Each row has a name. Each question is about the rows just above it.

[179 182  80 146] -> <97>
[145 106 126 150] -> <161>
[177 186 109 144] -> <156>
[150 165 141 113] -> <59>
[135  92 139 145] -> <111>
[ 81 159 101 163] -> <102>
[137 141 123 128] -> <90>
Which row holds [ 81 159 101 163]?  <102>

[100 126 106 129 143  99 139  90 144 116 136 121 112 123 102 128 130 142
 115 133 138 124 122]  <47>
[ 86 128 144 126 138  96 149  78 134 101 126 140 122 126 100 115 125 140
 102 137 146 123 116]  <135>
[147 126 106 129 143  99 139  90 144 116 136 121 112 123 102 128 130 142
 115 133 138 124 122]  <71>
[106 133 130 113 127 115 149 119 127  98 110 143 151 145 120 116 118 119
 111 120 131 120 121]  <159>
[126 123 125 141 134 107 136  78 125 119 137 140 103 113 106 116 131 150
 110 150 152 129 122]  <67>
[ 92 121 135 148 129 111 138  70 114 118 136 151 101 107 108 109 131 153
 105 159 161 132 122]  <15>
[140 123 136 149 126 141 111 122 119 152 143 126 102 107 134 129 137 142
 137 146 137 137 134]  <149>
Whose row is [106 133 130 113 127 115 149 119 127  98 110 143 151 145 120 116 118 119
 111 120 131 120 121]?  <159>
Whose row is [100 126 106 129 143  99 139  90 144 116 136 121 112 123 102 128 130 142
 115 133 138 124 122]?  <47>
Whose row is [140 123 136 149 126 141 111 122 119 152 143 126 102 107 134 129 137 142
 137 146 137 137 134]?  <149>
Give the next 2 entries after [123 125 141 134 107 136  78 125 119].  [137 140]

[128 119 142 130 122 133 139 174 148 124 138 102 146 137 123 134 129 115
 139 132 137 131 109 112 132 141 129 123 136 124 104  97 146 119 115 123
 137 132 105 139 122 124 120 146 111 132 109] -> <98>
[135 125 124 134 130 124 143 106 136 118 130 122 131 135 160 133 114 101
 146 117 113 123 112 131 108 128 129 115 131 116 141 124 142  86 131 123
 127 138 113 125 129 134 109 140 114 122 114] -> <115>
[114 135 120 122 116 109 127 118 130 117 166 137 127 139 156 135 142 102
 146 120 115 110 114 120 103 120 132 124 125 111 134 137 129 114 127 123
 119 139 144 132 113 156 106 107 116 126 114] -> <20>
[126 127 120 131 123 117 139 107 133 115 152 122 127 135 166 135 121 102
 150 119 111 118 114 131 104 128 135 117 118 111 136 127 136  90 131 126
 122 138 123 132 125 145 103 128 120 124 122] -> <103>
[127 137 143 107 146 120 112 132 121 141 147 166 127 116 133 114 103 132
 129 142 116 117 139 128 113 117 133 144 143 124 142 120  90 126 139 136
 124 125 134 132 137 101 131 108 136 125 146] -> <123>
[138 120 104 137 133 147 148 134 123 123 136 109 146 119  93 117 125 180
 125 116 126 128 126 122 144 107 115 121 122 132 126 134 142 147 130 122
 117 129 122 136 118 124 159 136 137 134 132] -> <152>
[128 122 104 140 124 140 136 128 122 124 125 114 142 124  85 120 137 162
 128 114 137 142 118 123 147 110 113 130 107 136 138 154 147 147 131 125
 122 123 136 126 130 127 159 135 136 132 121] -> <138>
Whose row is [128 119 142 130 122 133 139 174 148 124 138 102 146 137 123 134 129 115
 139 132 137 131 109 112 132 141 129 123 136 124 104  97 146 119 115 123
 137 132 105 139 122 124 120 146 111 132 109]?  <98>
The next 2 entries after [118 123 147 110 113 130 107 136 138 154]:  [147 147]

